[[142 118 117 134 132 129 138 128 120 101 107 128]
 [120 132 125 131 132 126 105 127 139 124 113 124]
 [127 116 134 134 124 132 126 122 128 124 138 127]
 [129 133 125 139 130 125 127 148 142 121 123 129]
 [142 128 128 137 117 137 130 139 139 116 135 128]
 [106 113 125 123 117 120 121 122 114 118 111 117]
 [125 136 134 129 128 114 147 126 127 122 142 130]
 [151 132 115 142 132 121 116 122 122 115 120 121]
 [129 114 130 132 144 140 135 127 118 130 146 132]] gives 129

[[124 144 122 122 124 139]
 [129 134 129 112 119 144]
 [139 128 126 101 127 119]
 [121 133 129 135 123 138]
 [126 115 129 132 126 127]
 [146 117 127 152 106 125]
 [136 112 126 130 125 128]
 [146 109 130 116 125 112]] gives 146

[[123 138 117 122 105 138 127 138 142 127]
 [133 132 117 117 106 142 118 134 139 130]
 [138 116 137 131 150 122 123 116 115 131]
 [126 136 117 120 104 139 125 138 141 127]
 [112 133 136 141 140 113 146 130 124 123]
 [124 137 117 121 104 139 126 138 141 127]
 [118 128 139 140 147 113 142 125 119 125]
 [109 138 132 140 131 116 148 134 129 122]
 [115 131 137 141 143 113 145 128 122 124]
 [140 127 118 115 111 143 112 130 136 131]
 [148 117 125 117 129 138 108 120 125 134]
 [127 122 139 137 151 115 135 120 115 127]] gives 127

[[156 116 103 109 122 103 109 116 135 110 126 105 114 113 110 104]
 [153 116 104 102 152 125 106 156 134 132 114 148 130 114 140 142]
 [154 142 103 146 130 119 155 110 146 127 144 153 124 129 146 129]
 [103 153 144 114 145 153 139 153 106 152 131 135 105 136 142 100]
 [102 141 121 120 127 145 129 133 127 119 116 120 118 138 108 153]
 [137 103 136 143 142 146 113 142 131 109 100 123 100 101 136 123]
 [151 136 153 139 110 149 105 143 124 128 135 132 134 140 115 124]
 [152 149 146 105 122 109 130 135 106 131 115 156 140 132 104 108]
 [124 122 105 121 115 146 137 110 113 114 127 144 120 142 103 137]
 [152 111 154 143 157 100 134 148 150 127 119 130 121 112 125 108]] gives 152

[[124 108 123 136 123  99 125 127 124 130]
 [122 102 125 121 118 136 114 122 126 122]
 [127 118 114 130 122 151 134 130 118 117]
 [135 132 131 117 130 156 131 105 122 131]
 [124 124 119 119 121 137 119 145 119 104]
 [125 119 108 125 120 139 132 150 119 102]] gives 125
---
[[135 141 106 137 122 121]
 [138 123 137 138 135 121]]: 141

[119 136 145 105 152 148]: 136

[111 117 124 139 136 115 155]: 117

[135 141 146 155 149 126 142]: 141

[[138 115 107 127]
 [133 129 107 122]]: 115

[153 138 111 109 112 120 119]: 138

[132 102 131 128]: 102
---
[[145 142 123 109]
 [138 107 141 128]
 [106 114 150 135]] ==> 114

[[138 123 119 142 143 134 138]
 [125 119 126 155 137 131 142]
 [108 149 100 143 134 101 140]] ==> 134

[[139 142 110 149 131]
 [107 123 116 121 118]
 [128 109 117 135 144]] ==> 117

[[110 109 132 101 118 135 147]
 [128 138 140 138 156 116 107]
 [132 146 112 118 125 151 120]] ==> 125

[[114 126 135 139 138 152 119]
 [115 115 115 132 109 119 133]
 [118 121 130 136 140 111 146]] ==> 140

[[136 138 144 132]
 [138 148 130 150]
 [155 138 146 128]] ==> 138

[[127 127 128 128 128 127]
 [127 126 128 130 127 128]
 [127 134  99 107 129 126]] ==> 107

[[128 127 126 131 126 130 129]
 [126 114 128 129 126 129 104]
 [129 127 129 128 147 128 151]] ==> 147
---
[124 136 123 108 155 130 137] value 155, 108

[123 129 128 130 152 132] value 152, 123

[114 138 148 132 122 104] value 148, 104

[124 101 126 132] value 132, 101

[[132 139 150 143 117]
 [142 132 117 146 109]] value 150, 109

[[127 150 147 145 107  99]
 [114 140 136 156 110 102]] value 156, 99

[143 104 141 120 123 107] value 143, 104

[131 107 118 124 141 117 133] value 141, 107
---
[[119 114 125 139 139 127 117]
 [128 144 131 123 111 144 138]
 [141 122 128 120 139 104 131]] Out: 128

[[137 124 100 127 127 142]
 [135 116 120 138 132 117]
 [128 132 118 127 129 128]] Out: 118

[[108 145  98 117 123 116]
 [ 99 136 152 105 123 122]
 [109 130 104 111 120 116]] Out: 104

[[105 126 139 130 127 132]
 [128 123 117 131 128 132]
 [133 125 120 129 125 121]] Out: 120

[[124 146 120 128 147 116 103]
 [137 149 119 125 132 130 114]
 [132 108 132 120 147 139 105]] Out: 132

[[130 118 153 111 135]
 [125 113 137 117 121]
 [124 143 135 154 143]] Out: 135

[[123 127 135 122 125]
 [123 112 110 114 125]
 [130 128 124 150 134]] Out: 124
---
[115 134 137 105 135 139 125] → 115

[[142 122 126 122 123 140 120]
 [157 114  99 118 108 134 134]
 [143 118 129 121 115 142 118]] → 142

[131 105 129 130 130 132] → 131

[147 103 132 127 125] → 147

[138 117 136 151] → 138

[[132 108 123 124 115 129]
 [100 130 124 129 129 151]] → 132

[103 129 125 138 149] → 103

[113 132 145 143 156 130 102] → 113
---
[[131 153 125 128 106]
 [127 141 120 124 131]
 [140 129 123 140 135]]
125

[[120 131 127 137 122 130 139]
 [125 130 124 126 124 139 122]
 [118 114 106 126 134 146 136]]
127

[[130 149 126 153]
 [125 129 122 127]
 [143 134 115 110]]
126

[[150 131 108 138]
 [133 150 142 110]
 [114 131 129 114]]
108

[[157 129 108 111 116]
 [126 156 157 139 111]
 [127 141 147 114 131]]
108

[[140 122 133 102 126 124]
 [117 133 127 107 125 152]
 [138 125 138 133 137 133]]
133
